Each row of T is roughly a mix of the hidden directions of one of several groups.
T (124 x 14):
[[ -4  -3  -8  -5  -4  17 -24 -17  -3 -13   9 -18  12  -4]
 [-17  14 -13  20   4   8   0  18   7   5  13  15 -10  -3]
 [ 13  -8 -13   5   1 -13  21   6  -8  24  11  10  -6  -6]
 [  9  25  -6  -3  -9  16  13  -1  -6  14  20  13   2   3]
 [-18  12  -4 -10  -5  11   0 -12  22 -21   8 -10  -1  -6]
 [-19 -14   1   3   0 -23 -16  -4  21   9  -4 -11  -3  -4]
 [  7 -25  -6   5   3   4  19  -7 -18   6  22   0  -3   0]
 [  1  21   5   0 -12 -14  27  15   6   1  -2   8 -13  -5]
 [ -5  11  -2   6   2 -20 -25  11  14  12 -19   2   2   2]
 [ 18  -8   8  -2   5  -3   7   9  -8  27 -23   2  -8  -4]
 [-11  -9  17   4  -6 -23   5   5  11  25  -5  -3 -11  -1]
 [ -7  10  -7  14  12  29 -20  11  -3   2  -3  10   0   3]
 [ -4   6  11  -8 -10  -4 -23 -10   0 -24  -4 -13  16   8]
 [ 10  -3  15 -12  15  21  12  -4  -2  12  -3  20   6  13]
 [ 20  -6   8   8  -5 -21   1  12 -24  10 -12   2   1   7]
 [ -5  14   6   6 -15 -35   0  12   7   2  -7  -2  -6   2]
 [ -8   8   8   3  -5 -30   2   6  18  21  -6   5  -6   7]
 [ 10 -26 -20  11   8   0  -4  -5 -20   9  12  -5   0  -1]
 [ -2  26  13  -9 -21 -11  -4  -3   5 -17   1  -6   8   9]
 [  8 -17   1  10  -2 -24   6   6 -11  27   6   4  -4   3]
 [  9  -1  -4   5   3  28  21   2 -21  -4  11   6  -7   2]
 [ -6 -33   1   4  10  14  -6  -6 -12 -15   4 -11   2  -6]
 [ 16   6  -1  -2 -16 -19  20   3 -14  14  17   6   2  -1]
 [-19 -29   3  12   2  -9  -1  -1   0 -13   4 -15  -9  -8]
 [  3  -5  -7  11  12   7 -20   1  -3  32  -3   8   1   9]
 [-17 -16  -7  17  13  18  -5   6  -6 -22   7   0  -5  -4]
 [-17  24   6   0  -6 -11  -5  -3  25  -1  -1   4  -2  17]
 [  2  -7   6 -17   5  -7 -23 -10  15  18  -9  -1  16  -5]
 [ 23  -3  10  -5  -4  15  15   0 -26  -1 -13  -7  -7   1]
 [-15   3  10  -2 -18   0  -2  -6  -1 -12  31  -3  13  -3]
 [-18  19   0  10 -11 -15  16   4  14 -10  12   1 -13   7]
 [ 26  -9   0 -14  -1  -7   9 -15  -8  25  -4  -4   3   5]
 [  5 -10  -4   2  14  37   1  -2 -15   0   7   8   3  -1]
 [  5  34   6 -11 -14  -5   3  11   6  -7   0  11  10  -5]
 [-16 -24   1   5  14   4 -16 -13  12  17  -2  -8  -4   6]
 [ -3   5   9 -22 -11 -18  -1 -14  18 -14   1  -9  13  -4]
 [-22   4 -10   2   7   6   9  -3  29  10   6   1 -16  -8]
 [-10   2  11  -5  -3  14   7  -2  -3 -37   9   0   8   1]
 [-21   4  -3  14  -2 -23  -6  17  15  -9  -7  -1 -10  -9]
 [  0  -2   8   3 -13 -40   4  10   3   8  -1   1   1  -2]
 [ 10   4  -1 -12   3  35  19 -10  -7  -5   5   0  -3  -3]
 [ -9   5  26  -8   6   0  -9  -4  16   0 -17   7   5  20]
 [-14  14  -4  -4  -4  -3  13  13  18 -17   7   9  -2 -22]
 [  9  -9 -13  -3  10  31  -2  -9 -15  -9  12   0   8  -4]
 [  6  20   1  -2 -15 -32 -10   9   5   3 -11  -2   4  -3]
 [  2  14  -6  -3  16  26  -8 -12   8   0  -6   9   2  21]
 [ -9 -26  -9   4  12  20 -11 -14  -2  10  12  -7   0  -3]
 [ 10 -25   3  -3  10   7 -11  -1 -16 -19 -13  -7  10  -7]
 [ -1  -3   7  -7  -9 -13 -13  -2  -4 -32   3  -6  20  -3]
 [  2  22   8 -14 -16 -16  20   6  12  -8  -2   1  -2 -11]
 [  4  -4  -6  12   4 -23 -18  13  -2  25  -8   8   3   1]
 [ 13  -7  -2  16   0   3   8   6 -24  25   2   1 -13   8]
 [ 14  -8   9 -10  -3  11 -16 -11 -19 -16  -7 -11  16   6]
 [-15  12 -10   9  -2 -15   1  -4  20  20  16   7  -7  12]
 [-23   7  -2   3   0   6 -10   7  12 -30   9   2   7 -10]
 [ -5   1   9  -2  -5  11  -6   2 -10 -39  -2  -8   8  -3]
 [ -5 -24  -6   7  11  -7 -26  -9   3  15  -8 -11   1   3]
 [ 15  21  -1  -3 -12  10  10   5 -19 -25   3   1   6   2]
 [ 13   5   2   0 -16 -33  -9   7  -8   3 -12 -11   4  -3]
 [-10   2 -11  19   1 -21 -21  -1   6   7  -7  -8  -8  18]
 [-10 -22   1  13   9 -23 -20  12   3   5  -9   2   3  -5]
 [  7  -4  -6   8   8  -3  25  12  -3  24   0  14 -16  -5]
 [  7  24  -5 -10  -3  11  21   6   3 -23   2  10   1  -6]
 [ 18  17 -14  -7 -15  -3  -2   1 -15 -18   7  -6  13 -11]
 [ 24 -14   0  -6  -2   3  10 -17 -23   6   0 -11   0  13]
 [-16  19  -3  19  -2  -1 -19   7   7  13   6   8  -3  17]
 [ 10 -13   4  10   0 -31  -4  14 -14  13  -6   7   4   4]
 [-15 -12   0  -6   1  -5 -26 -13  13 -11   7  -9  17  -3]
 [  2 -16  10   1 -13 -32   1   5  -8 -11  -5 -13   2  -8]
 [-19   0   0  -9   5  18 -17 -14  19 -16   6  -5   9  -3]
 [ -7   2  14  -2  -5 -31  -8   5  17  10 -17  -3  -2   1]
 [-19  10  -1   1   2  -9 -15   6  17 -22   9  12  15   0]
 [ -2  29   7  -5 -12  -9  12   5  14  18   5  11  -4   5]
 [ -8   8   2  -8   1  16  -9   2   5 -35  -4  -2  10 -11]
 [  7  -6  -2   9   1 -18  19  10  -2  26  -5   4 -18  -1]
 [ 11 -14  -2 -15   0  25   5 -20 -10  -3   9 -13   6  -8]
 [-10  -3   1  -2  -1  14 -11  -2  -3 -37   6  -5  12  -6]
 [-15   8   2   7  -2  14  -5  11  -3 -35   4   1   3  -8]
 [-21  -8   8   7   7   1 -31   0  10 -12  -7  -4   8   4]
 [-15  -5 -16  10   9  -7 -10  -1  18  26  11   7  -4  -3]
 [ -1  -1   1  -8   7 -10 -20   0  18  29 -10   7   9  -6]
 [ 19  -2  -6   3  -7  -7  14  -7 -16  29   8  -3  -8   9]
 [ 18  -9   7   7  -2 -13  19  16 -21   4 -13   1 -10  -4]
 [  4  -6   5   3 -13 -38  -1  12  -6  -1   0  -2   7  -8]
 [-10   1   0  -9   5  18  -1 -14  18  27  15   6   1   2]
 [-15  -9   5   4  -2 -19 -10 -19  14   0   5 -12  -1  23]
 [  3  17  11 -14 -15   0   1   4  -2 -30  -6  -6   9 -11]
 [-19   1   7  10  -9 -28 -16   0  13  -4  -1  -9  -1  10]
 [ -8   3 -14  16  10   1   2  11   8  28   6  15 -13   0]
 [-10   8  -1  -6   5  10  13  -6  23  27   7   8 -11  -1]
 [-16   3  -7  17   9  -6   1  14  15  23   1  11 -16   0]
 [ -7  27  -2  -4  -4 -10 -16   2  22  -3 -17  -2   0   3]
 [ 11  24  -4 -20 -15  -2  10  -1   5  -7  11   5  13 -15]
 [ 10   0   4  -4  -1  24 -17  -5 -20 -18  -3  -7  14   3]
 [  7   9   4  -5   9  -1 -25  -7   6  12 -18   5  11  21]
 [  4  -9  -8  11  -3 -35  -8   9  -4  19   2   3   2  -2]
 [ 24  -3  -8  -8   3   3  21   2 -10  25  -1   7  -5 -10]
 [  3  -3  -3  10 -12 -40  -4   7  -3   8  -1  -6  -3   0]
 [ 13 -16   3 -12  -5   9  19  -8 -15 -15   1 -15  -2 -16]
 [ -3 -19  -5  14   6 -23  -5   2   2  27   0   1  -7   7]
 [-19  -9  -8   4  15  15   4  -1  21  15   1   2 -16 -11]
 [-10 -20  -8   1  11  21  13 -14   1 -13  18  -3  -4   0]
 [ -1   0  -6   8  -4 -30 -19  10  -4  -6  10   9  18   2]
 [-11 -19  -8  14  18   3 -20  -3   5  22   0   3  -3   9]
 [ 17   7  -7   5 -14 -10 -12   6 -27 -12   7  -4  14  -1]
 [  0   7  -5  -7   5  36  15 -13  -1  -6  12   2  -4   4]
 [  4  -8 -16   4   0   1  23  -1   1  22   8  -5 -20 -14]
 [-11  10  -5   5 -12 -18 -27  -2   6 -15   4 -11  11   3]
 [  2  20  11  -6 -10   4  -5   2  -5 -33  -4  -1  11   7]
 [-18 -27 -14  11  19   7  -6  -4   8  -1  11   2  -3  -4]
 [-20  -4 -14   8   7  -6 -18  -4  22  19  10   1  -1  -2]
 [-20 -13   5   8   5   8   1  -3   2 -34   4  -8  -4   4]
 [  1   6   5  -9   0  29  25 -12  -1  -4  13   3  -6   5]
 [-28   6  -8   3   3   3  -2   0  29  -6   3  -4 -11 -11]
 [ -6 -10  -4  19  13  16 -27   1 -11   9  -2   1   1  14]
 [-15  -3   3  -7 -14 -16  10   1  17   8  17  -4  -2 -23]
 [-11 -11  -2   0  13  23 -12  -9   5 -24 -10 -12  -2  -2]
 [  6  16  -3 -14 -12  13   5 -12  -1 -29  -1 -15   2  -3]
 [ 19   6  -6   2  -1  19   8   4 -27 -18   4   5   5   3]
 [-13  -8   5   9  -1  22  -6 -11 -12  -8  24  -3   4  15]
 [  5  13  -3  -1 -13 -30 -17  10   2  -7 -12  -6   9  -7]
 [  1  -3   6   8  13   9  -1  12  -4  32   0  22  -1   6]
 [-27   0  -5   7   9   3 -22   6  20 -10   6   6   6  -7]
 [-22   1   5  -9   2 -10  -9  -9  34   3   0  -2   2  -3]]
Each list below has four rows that fit no group; the rest each fit one group, if only roughly. Name those rows in the order they come.
  * q828: [  3   5   6   8 -14 -31  15  13  -6  13   7   7  -4   2]
  * q5: [-19  20  15  -4 -15 -11  -1   0  16 -14  12   4   7   7]
  * q495: [  0 -27 -11  10   4 -25  11   0  -2   9   3  -8 -12  -6]
  * q652: [  7  26  -4   0  -5  -8  -6  -1  11  27 -11   2  -7  12]
  * q865: [ 17  11  21 -17  -7   4   3   7 -10 -13 -19   2  11  -4]
  * q110: [ 18   1   2 -11  -8   7 -18  -5 -18 -14 -10 -14  16  -6]
  * q794: [ -7   0  -4 -13  15  27  -4 -14  14 -18   2   4   9   2]
  * q822: [ 17  -1   9  -6  10  21  11   1 -10  24  -9  13  -3   7]
  * q895: [  6  -6   4  11  -6 -19 -28   8 -17  -4  -9  -6  11   6]
  * q793: [ -7  19   9  -7  -7  16  11  -1   7 -29  -9  -7  -7  -1]
  * q935: [ 17  -5   1   7 -10 -22   0  15 -26  -9  -5  -2   5  -3]
  * q576: [ -1  -6  -4  -9  -3  24  -1 -10  -6 -25   5 -16   4 -15]
  * q783: [ 12  -9   0   8  -3 -32  10  10  -8  19  -1   6  -4   3]
  * q242: [ 25  -7   2 -12   0  12  -9 -15 -21   8  -3  -6  14   7]
  * q405: [ -4   6  -2  -6  -1   5 -31 -14   3  -2  11   0  23  11]
 -> q828; q495; q865; q110
  * q335: [ 20   0  -2  -1  -4  19   0   2 -30 -16  -2  -5   6  -4]
  * q276: [ 10 -23  -3  14   8  -1 -11   3 -24 -11 -13 -10  -2   7]
  * q407: [-24 -15  13   2   0 -18   1   0  17 -20  -3  -6  -3  -2]
  * q505: [ 19 -12   0   4 -10 -19   7   2 -22  23   3  -5  -2   0]
  * q732: [  5 -27  -3  -3   7 -16  -8  -9   4  24  -8  -9  -1  -4]
  * q827: [  7 -27 -16   4   7 -11 -11 -14  -6  18   9  -8   4   1]
  * q225: [-15 -14  -6   9  13   6 -26 -15   9   5   2  -6   2  16]
  * q341: [ -9  -8 -10   3   5 -18   4   2  21  19 -10  -7 -18 -12]
  * q100: [-11 -14  -5  -4  14  -2   7  -9  23  26   8   8  -6  -3]
  * q897: [  7   7   8 -13   0  17  35  -5   3  -4  -4   1 -13  -2]
  * q16: [-26  -1  -4   5   1 -18   2   4  28  -8   2  -1  -8  -9]
  * q460: [ 19  -9   7  -3  -2  17   1   6 -31  -8   0   1  11  -6]
  * q185: [ 11 -16   5 -10   0  24  20 -14 -14   1   6 -10  -6  -4]
  * q994: [-13 -22   2   7  18  13 -17 -10   7  17   1   3   1  12]
  * q657: [  7   2 -12   7   3  -5   9  -3   0  36  10   8  -9   9]
 -> q732; q827; q185; q994
  * q894: [ -9  10  12  -3 -10   0   8   7   1 -37  -4  -6  -1  -7]
  * q20: [-11 -18  12   0  14  25  -9   1  -3 -20  -9  -1   2  -5]
  * q372: [ 14  -1  -4   1   8  32   1  -1 -21 -14  -8  -1  -1   4]
  * q510: [-11  -8  10  -9   8  -1 -23 -16  20  13  -6  -3  10  11]
  * q434: [-17 -24  -1  13  19   3 -21   2   9   5  -8   1  -2   1]
  * q205: [ 10 -12  -4   1   1 -31  -8   9  -1  22  -7   4   5  -9]
  * q953: [-30  -4   6   2   6   4   8  -5  26 -13   6  -1 -10   0]
  * q295: [ -5   7   5 -10  -8  18  10   4  -1 -29   7  -2   4 -20]
  * q200: [-16  16   7   2 -10 -11  17  10  13 -24   4   4  -7  -1]
  * q57: [  0   9  -3 -13   3  31  21 -13   8  -3   9   1  -6  -4]
  * q439: [ -7 -27   0  12   5 -28   2   4   0  15   4   1  -5   1]
  * q738: [ 23  13  -4  -8 -16   5  18  -6 -21  -8   5  -9  -1  -2]
  * q245: [  0 -34 -10   7   5  -2   4  -6 -12   8  16  -7  -1 -10]
  * q500: [  6 -27  -1   8   5   1   7 -10 -14  23   4  -8 -11   9]
 -> q372; q205; q295; q245
  * q399: [ 12   7  10 -12 -19 -20  24  -4  -7  -3  12   0   4   4]
  * q122: [ -5 -17  -5   2  16   7 -33  -3   3   9  -5   2  13  -2]
  * q355: [ -4  11 -11   2  -2 -14   8   3  18  30   1   2 -14  -5]
  * q168: [ 20  -1  -7   3  -6   4  17  14 -27  -9   1   1  -2 -16]
  * q3: [ -9  -2  -6  -6  15  21 -28  -6  12  -5  -4   3  14  -4]
  * q565: [ -2 -29  -3   1  16  18  15  -9  -4  10  14   5  -5  -3]
  * q303: [-10  -6   5   3   4 -21 -22  -5  17  16 -15  -6  -1   9]
  * q154: [-14 -19  -2   1  10   0 -28 -15  10  -3   4  -6  12   7]
  * q687: [-10  12  -2   6  11   2 -23   3  19  18 -18   5  -4   9]
  * q149: [-19 -16  -6  -3  11  11  10 -18  21  -2  11  -7 -10  -1]
  * q697: [ -5 -18  -4  12  -4 -34 -10   9  -1   6  -1  -7  -1  -9]
 -> q399; q3; q565; q149
  * q388: [  8 -19  -3  17   5 -11  -2   2 -19  23   1   0  -7  14]
  * q128: [-22  -5  -6   9  13  -5  -1  14  23  10  -1  12  -8 -13]
  * q667: [  7   4  -5   5   1 -28   9  24   1   2 -10  14  -2 -12]
  * q105: [-26  -6  -1   7   4 -17  -5   6  25  -3  -4  -4  -9 -11]
  * q445: [  1  -5  -1  -7   8  36 -15 -13  -6  -3   4  -4  10   0]
  * q906: [ 16 -21   0   1   3 -16  -4  -6 -14  27   2   2   7   8]
  * q550: [ -8 -15 -10  14   9 -24 -14   4  10  21  -4   2  -4   3]
  * q243: [ 24 -18  -9   7   3   0   5  -2 -28  12  -3  -6  -4   3]
  * q196: [ 15  24  16  -7  -9 -12   6  12  -4   8 -14  13   4   8]
  * q661: [ -2 -18 -19  16  17  -2   4   9   1  18  -6   4 -16  -8]
  * q261: [ -9  23  13 -14  -7 -10  -3  -1  22 -14  -5   6  10   5]
  * q554: [ -6 -16   5  -4   3  14   1  -1  -8 -34   4  -7   7 -12]
 -> q388; q667; q243; q661
  * q283: [  5 -18   4  -2   6 -10 -29  -7  -2  16 -13  -8  11   4]
  * q265: [ -4 -24   2   8  15 -17   6  10   4  22  -4  11  -7  -2]
  * q444: [-11   4   3  -3  -8 -31  -7   4  22  10  -7  -5  -1 -10]
  * q705: [ 32   3  -9  -6  -3   5   7  -5 -26   3   1   0   7   6]
  * q646: [ 23   0  -5  -3   3  10   2  -4 -12  33 -10  -1  -6   2]
  * q316: [ -8  13  -7   9   4  -2 -20  -2  12  28   6  10   2  14]
  * q761: [ 13 -27  -8   8   8   6 -14  -5 -22  12  -1  -9   3   0]
  * q737: [ 11   5   9  -3  -7 -29  20  14   0  10  -9   9  -5  -3]
  * q133: [ -7 -25  -2   2  19  25 -12  -9  -5  -6   5   1   7   1]
  * q535: [ 10 -22  -9  12   3 -18  -3   0 -15  24   3  -3  -3   3]
  * q537: [-16  -6  -3   3   4 -18 -14  -2  17 -26 -11  -9   2   0]
 -> q705; q646; q737; q133
  * q797: [ -4  -5   3  -1  -7   5  16  -5  -5 -35  -2 -17  -9  -4]
  * q817: [ -9 -18   3   1   1   6   4   0  -7 -36   4  -9   2 -11]
  * q976: [-17   6  10  -6  -3  -5 -10   1  14 -34  -3  -1  11  -2]
  * q758: [ -3 -10  -5  -5   7  30   4 -17  -3 -21   3 -13  -4   1]
  * q997: [  2  21   8 -19  -2  28   8  -9   8 -11  -2   2   5   0]
  * q249: [ -5  34   7 -10 -13  -6   6   2  19  -4  -4   3  -1   2]
  * q991: [ -3  24   8 -11 -19 -17  10  -3  15 -12  -6 -10  -4   0]
  * q84: [  9   4  10   1   6  -2  19   7   0  28 -12  13 -14  10]
  * q234: [ 24   2  -2   9  -5 -10   3  12 -28  14  -3   7   2   8]
  * q409: [ -6 -12 -12  15  -1 -22 -14   3   2  25   0  -8  -9  -4]
  * q740: [-16  15   2 -11   1  20  -2 -14  20  -7  16   6   7   5]
  * q931: [  5   1   0  -5 -13 -35 -14  -5   6  14   0  -7  10   1]
  * q55: [-23 -10   1   3  -3  -3 -11   0   9 -28  10  -9   5 -14]
 -> q797; q997; q931; q55
  * q485: [-10  22  11   0 -11   1  -1  20   4 -23  -8   4   1 -13]
  * q208: [ 19 -19  -6   9   0  -5  -7   6 -31   7   3  -2   7  -3]
  * q138: [-22  -2   0  10  -3 -17   3  10   8 -25  17   7   3  -3]
  * q710: [-13  11 -10  11  -2 -19  14  18  14  -7   0   6 -15 -11]
  * q764: [ 28  -6   5   1   1  -8   1   4 -24  12 -16   2   3  10]
  * q455: [ -4 -11  -6  15  -1 -31 -16  -2  -2  11   6  -1   4  15]
  * q678: [-15 -10  -4   7   8  -8 -25 -12  14  17   4  -2   3  15]
  * q528: [ 3 19 -2 -7  3 31 19 -4  2 -6  6  9 -6  5]
  * q386: [  5  -8   3  -5  -7 -32 -17   4   3   8 -13  -9   9 -12]
  * q232: [  2 -15  -6  15  -7 -31   5   5  -9  16   7  -5  -8   1]
  * q532: [ 22  -8  -1  -2  -7   6 -15  -7 -29   3  -1 -11  12   3]
  * q258: [  6   8   4  -3   1  15  30  10  -8 -21  -2   8  -8  -6]
 -> q138; q764; q455; q232
